Each path below is one point turned by a fixed rotation once a step. After each direction that follows a path, write how fast that rotation turns it, in degrees each step (0 if it stays still).
Each turn is a multiple of 5 degrees from 10 to 175, or 0.
Each row of a path follows its step; steps can be skipped.
Path 1:
step 1: [-2.00, 1.10, -0.91, 1.29, 0.33, 1.74, -0.58, 0.45, -0.44, -1.86, -0.69, 1.02, 0.30, 0.46, 0.67, 1.01, 1.79, 1.50, 1.69, 2.33, 0.33, -2.17, 0.06, -0.96, 1.36, -0.25, 1.77, 0.05, 3.79, 2.15, 1.80, 0.74, -2.31, 2.37, -1.31, -2.54, 2.82, -2.58, 1.69, 2.60, -1.21, -0.70, -0.68, 2.45, 1.90, -1.38, -0.41, -1.10, 1.00, -1.51, 0.49, 1.14, -2.12, 1.42, 1.50, 2.38, -0.86, 2.08, 0.52, 0.87, 3.16, 1.89, -1.47, -1.34, 0.39, 3.18, 1.15, -1.64, -1.10, 0.56, 0.55, -0.23, -1.89]
step 6: [-0.90, 0.05, 1.97, -0.44, 1.80, -0.26, 1.35, 4.27, -0.79, -2.90, 1.00, 0.12, -0.26, -0.66, 0.54, 1.99, -0.05, -0.57, 0.19, 2.98, 2.29, -1.98, 1.78, -0.79, 0.08, 1.87, 2.27, 2.25, 2.15, 2.66, 3.07, 0.39, -0.65, 0.12, 0.23, 2.47, 0.01, -0.07, 0.82, 2.87, -0.25, -3.58, 2.74, 0.92, -1.65, -0.40, 1.97, -0.41, 2.12, 0.06, 2.49, -0.01, -0.55, -1.43, -1.01, 0.20, 0.81, 0.62, 1.30, 1.16, 1.76, 1.53, 1.79, 1.10, 1.25, 2.15, 0.55, 0.04, -0.65, 0.90, 1.80, 0.78, -0.86]
step 7: [0.65, 0.69, -0.24, 0.27, 1.64, -0.25, -0.47, 1.83, 2.22, 1.21, 0.71, 0.50, -0.83, -1.19, 0.76, -1.46, 1.18, -2.27, -1.05, 3.53, 1.36, -1.93, -0.81, 1.01, 1.89, 1.72, 1.90, -2.57, 0.48, 1.77, -0.61, -0.12, -1.09, -1.04, -2.65, -1.67, 3.59, 0.54, -0.89, 1.11, -1.71, 1.74, -0.79, 2.62, 2.01, -1.70, -1.46, 2.41, 1.31, 0.09, 1.19, 2.05, -2.80, -0.89, 0.90, 1.19, 1.76, 0.39, 0.00, 1.88, -0.01, 0.95, -2.34, -1.33, 1.19, 1.73, 1.70, -2.84, 2.01, 2.61, 1.24, -1.30, -0.72]
step 10: [-0.22, 2.70, 3.32, 1.49, -0.44, 0.35, -0.89, 0.31, 0.35, 0.96, -1.21, -0.06, -1.87, 0.36, -1.10, 0.99, 2.14, -0.57, -0.95, 1.27, -1.16, -0.43, 1.32, 1.47, 1.65, 0.32, 2.15, -0.99, 2.49, -1.13, 2.37, 2.47, 0.61, -0.37, -2.55, -0.67, 0.29, -0.42, 0.38, -1.33, -1.63, 2.61, 3.18, 0.93, 1.25, -1.51, -1.52, -0.18, -0.09, 1.15, 1.17, 0.94, -2.82, -2.84, -2.61, -0.62, 0.25, 0.46, 3.29, 2.39, 0.84, 1.81, 0.50, -1.80, 2.94, -1.22, -1.78, -1.67, 2.16, -2.10, 1.69, 0.49, -1.00]
step 11: [-0.74, -2.65, 0.72, 0.25, -0.66, 0.96, -0.73, 2.42, 0.50, 0.41, 0.49, 0.07, -2.21, -0.88, 1.87, 1.38, -1.83, -0.71, 1.12, 2.81, -0.16, -0.03, 1.50, -0.79, 0.76, 2.42, 2.97, 1.28, 4.80, 2.24, -1.50, 0.12, 1.64, -0.51, -1.37, -0.22, -0.38, -1.59, 1.22, 2.41, -0.81, -0.44, 1.67, 1.85, 0.24, 0.92, 0.66, -1.24, -0.40, -0.30, -2.06, -1.69, -0.36, 0.85, -1.09, -1.60, -0.67, 2.41, -1.42, 2.80, -1.99, 2.31, 1.02, 0.63, 1.27, 2.05, -1.88, -2.03, -0.54, 1.20, -2.83, -0.87, -2.46]
step 16: [1.09, 1.84, 1.14, -0.03, -0.47, -1.17, -1.36, 0.07, 2.99, -0.61, -1.00, 1.10, -0.10, 0.20, 0.55, 1.93, 0.01, -1.07, -1.60, 3.86, 0.24, -0.43, -0.61, -1.15, -1.90, 3.46, -2.06, 0.05, 4.62, 1.25, 2.26, 0.07, 0.66, -2.09, 0.18, 1.25, 0.03, -0.69, 1.34, -0.02, -0.73, 2.42, 0.19, 3.24, -0.43, -0.22, -0.87, 1.03, 1.31, 1.66, -0.27, -0.79, 1.02, -1.58, -2.89, -2.09, 0.13, 3.29, -0.23, 1.42, 0.95, 1.77, 0.28, 0.10, 2.66, 0.23, -3.14, 0.34, 1.16, -0.31, 1.31, 1.80, -1.36]
step 17: [0.19, -0.29, -0.95, -1.47, 2.85, 2.32, 0.29, 2.97, 0.11, -0.60, -1.27, -1.63, -1.23, -0.43, 1.57, 1.74, -1.50, -2.09, -0.22, 2.32, -1.66, -3.70, 4.50, -2.36, -1.68, 1.22, 2.80, -1.09, 1.24, 1.44, -1.86, 0.02, 3.02, -0.09, -1.10, -0.24, 1.65, 0.19, 1.10, 1.24, -0.03, 1.00, 1.42, 0.50, -0.35, -0.09, -0.18, -0.49, -0.78, -2.92, 0.59, -0.16, -2.38, -0.60, 1.03, 2.19, -1.77, -0.65, 0.37, 1.07, -0.04, 1.56, -0.05, 0.27, 0.19, 2.09, -1.99, 0.13, 2.62, 0.39, 1.64, -0.41, -2.79]
step 25: [1.50, 0.20, 1.29, -2.12, 0.96, -0.95, 1.02, 4.15, 2.62, 0.68, -0.61, -3.20, -2.13, -0.93, 0.97, -1.51, -0.80, -1.31, -0.62, 4.24, 0.75, -0.24, 1.57, 1.40, -0.38, 1.80, 2.02, -1.15, -0.78, 1.03, -1.91, 0.62, -0.23, -0.54, -2.16, -0.23, 2.41, 0.11, 0.91, 4.31, 2.31, -2.02, 1.37, 1.61, 0.92, -0.68, 0.81, 1.29, 2.08, 3.07, -0.51, 0.30, -2.67, 0.65, 0.34, -0.51, 0.14, 0.81, -2.62, 1.50, 0.14, 1.43, 0.59, 1.49, 0.81, -0.70, 0.11, -0.25, -0.24, 0.40, 1.34, 0.82, -1.69]
step 27: [0.24, 3.99, 1.30, 0.71, 2.08, -1.07, -0.18, 1.46, -0.81, 2.09, -1.18, -2.12, 0.27, 0.85, -2.50, 2.98, 0.47, -0.11, -2.50, 2.04, -1.12, 0.45, -0.69, -0.80, 0.04, -0.52, 1.55, -0.44, 2.95, 1.01, -1.09, -0.73, 0.70, -1.77, -1.99, -1.88, 3.49, 1.20, -0.92, 2.07, -0.49, 0.06, 2.94, 2.70, 1.95, -1.08, -0.43, 0.37, -0.30, 0.16, -0.33, 0.41, -1.00, -2.75, -2.36, -1.59, -0.30, 1.37, 0.07, 1.55, -0.88, 0.34, 0.08, -1.94, -1.62, 2.37, -2.46, -2.65, 0.51, 1.39, 1.45, -0.86, -1.05]
Directions:
[-0.12, -0.38, 0.01, -0.46, -0.11, -0.80, 0.49, 0.08, 0.38, -0.05, -0.05, 0.23, -0.10, 0.41, 0.38, 0.02, -0.01, -0.70, -0.67, 0.02, -0.21, 0.48, 0.08, 0.35, 0.15, 0.81, -0.84, -0.89, -0.33, -0.17, 0.35, 0.36, -0.18, -0.58, 0.67, 0.05, -0.01, 0.10, 0.09, -0.56, -0.32, 0.21, -0.22, -0.50, 0.06, -0.83, -0.41, -0.11, -0.25, -0.12, -0.45, 0.03, 0.33, 0.12, 0.13, 0.41, 0.16, 0.27, -0.57, 0.37, -0.62, 0.58, -0.64, 0.64, 0.33, 0.63, 0.40, -0.59, 0.08, -0.07, -0.10, -0.17, 0.11]
155
[0.23, -0.62, 0.00, -0.10, 0.07, 0.23, 1.18, 0.09, 0.21, -0.48, 0.27, -0.11, 0.15, 0.23, -0.04, -1.08, 0.56, 0.05, 0.58, -0.46, -0.25, -0.35, 0.43, 0.28, 0.44, 1.07, 0.24, 0.07, -0.10, -0.02, 0.41, -0.10, 0.29, 0.23, -0.07, 0.51, -0.06, -0.21, 0.44, 0.92, -0.34, 0.17, -0.28, -0.29, 0.19, 0.33, 0.43, 0.20, -0.05, -0.25, 0.10, -0.80, 0.07, -0.49, -0.31, 0.27, 0.06, 0.44, 0.31, -0.08, 0.03, 0.29, 0.30, -0.28, -0.27, 0.26, 0.08, 0.39, 0.86, 0.52, -0.46, -0.31, -0.19]
60
[0.74, 0.67, -0.67, 0.11, -0.26, 0.34, 0.43, -0.48, -0.69, -0.12, -0.15, -0.20, 0.24, -0.28, -0.25, 0.06, -0.54, -0.11, -0.01, 0.01, 0.26, 0.02, 0.36, 0.83, -0.62, 0.60, -0.09, 0.20, 0.41, -0.04, -0.37, 0.44, 0.14, 0.00, -0.48, 0.36, -0.03, 0.30, -0.08, -0.74, -0.52, -0.73, -0.16, 0.09, -0.55, 0.19, -0.64, 0.49, 0.30, 0.29, 0.33, 0.15, 0.11, 0.48, -0.01, 0.36, 0.56, -0.29, 0.60, 0.40, -0.71, 0.18, 0.13, -0.83, -0.02, 0.79, 0.13, -0.03, 0.07, -0.10, -0.01, -0.28, -0.46]
35
[0.59, -0.76, 0.05, -0.23, -0.36, 0.35, 0.39, 0.01, 0.54, 0.48, 0.10, 0.10, 0.18, 0.68, 0.33, -0.11, 0.08, 0.22, -0.18, 0.23, -0.55, 0.81, 0.19, -0.03, -0.65, -0.62, 0.18, 0.20, 0.20, 0.14, 0.11, -0.45, 0.27, -0.94, 0.17, -0.54, 0.55, 0.01, 0.10, -0.31, 0.27, -0.30, -0.06, -0.15, -0.17, -0.26, 0.43, 0.09, -0.23, 0.37, 0.57, -0.43, 0.00, 0.33, -0.58, -0.54, 0.09, -0.09, -0.29, 1.09, -0.05, -0.59, 0.80, 0.04, -0.15, 0.47, -0.19, 0.29, 0.13, 0.07, -0.19, 0.72, -0.53]
130
[-0.07, 0.12, -0.37, 0.09, -0.49, 0.13, 0.15, 0.49, 0.49, 0.30, 0.73, -0.01, -0.21, 0.07, 0.25, -1.05, -0.22, -0.36, 0.25, 0.11, -0.01, 0.09, -0.15, -0.09, 0.11, -0.94, -0.24, 0.19, 0.17, -0.40, -0.42, 0.65, -0.11, 0.31, -0.50, 0.68, -0.15, -0.68, -0.61, 0.37, -0.27, 0.63, -0.14, 0.14, -0.37, 0.05, -0.22, -0.50, -0.41, 0.45, 0.35, 0.50, -0.52, 0.67, -0.83, 0.27, -0.38, 0.51, -0.47, -0.39, -0.53, -0.18, -0.12, -0.01, 0.30, 0.36, 0.40, -0.10, -0.54, 0.34, -0.28, -0.15, -0.29]
100
[-0.32, -0.07, 0.34, 0.10, 0.09, -0.54, 0.25, 0.54, -0.27, 0.16, -0.60, -0.59, 0.19, -0.02, -0.12, -0.02, 0.29, -0.29, -0.46, -0.38, -0.34, 0.11, 0.06, 0.43, -0.02, -0.37, -0.40, 0.34, -0.49, -0.35, 0.49, 0.40, 0.29, -0.29, 0.45, 0.44, -0.39, 0.34, -0.32, 0.25, 0.31, -0.18, 0.39, 0.09, 0.04, 1.04, -0.09, -0.37, 0.70, 1.11, 0.09, 0.05, 0.19, -0.85, -0.65, 0.72, -0.37, 0.03, 0.51, 0.21, 0.18, 0.03, 0.39, 0.11, 0.22, 0.54, -0.41, 0.00, -0.39, -0.14, 0.80, 0.48, 0.13]
175
[-0.39, 0.27, 0.29, 0.41, 0.03, -0.36, -0.53, -0.66, -0.16, -0.35, -0.79, 0.35, 0.05, -0.03, 0.37, -0.82, -0.12, 0.11, 0.27, -0.41, 0.60, -0.33, 0.06, -0.10, -1.00, -0.39, 0.49, 0.05, 0.05, -0.09, 0.82, 0.15, 0.14, -0.53, -0.34, 0.15, 0.98, -0.63, -0.34, -0.16, -0.09, 0.22, -0.08, -0.49, 0.23, -0.21, 0.34, -0.58, 0.24, 0.20, 0.16, 0.34, -0.23, -0.42, 0.65, 0.62, 0.10, -0.58, 0.12, 0.30, 0.10, 0.02, 0.12, 0.35, 0.08, 0.47, 0.67, 0.02, 0.33, 0.41, -0.59, -0.07, 0.30]
130
[0.34, 0.09, -0.14, -0.14, -0.19, -0.01, -0.11, 1.02, -0.21, -0.11, -0.88, -0.01, 0.26, -0.15, 0.04, 0.06, 0.55, 0.00, -0.17, 0.29, -0.35, -0.20, 0.39, -0.08, -0.30, -0.19, 0.06, -0.67, 0.73, -0.17, -0.20, 0.11, 0.53, 1.00, 0.22, 0.50, -0.45, 0.43, -0.36, 0.28, -0.21, -0.54, 0.25, -0.50, -0.12, -0.08, 0.83, -0.21, -0.28, 0.01, -0.24, -0.64, 0.31, 0.86, 0.84, 0.01, -0.10, -0.24, -0.20, 0.27, 0.27, -0.47, 0.12, 0.32, 0.69, 0.06, 0.77, 0.35, -0.20, 0.51, 0.27, -0.11, 0.03]
130
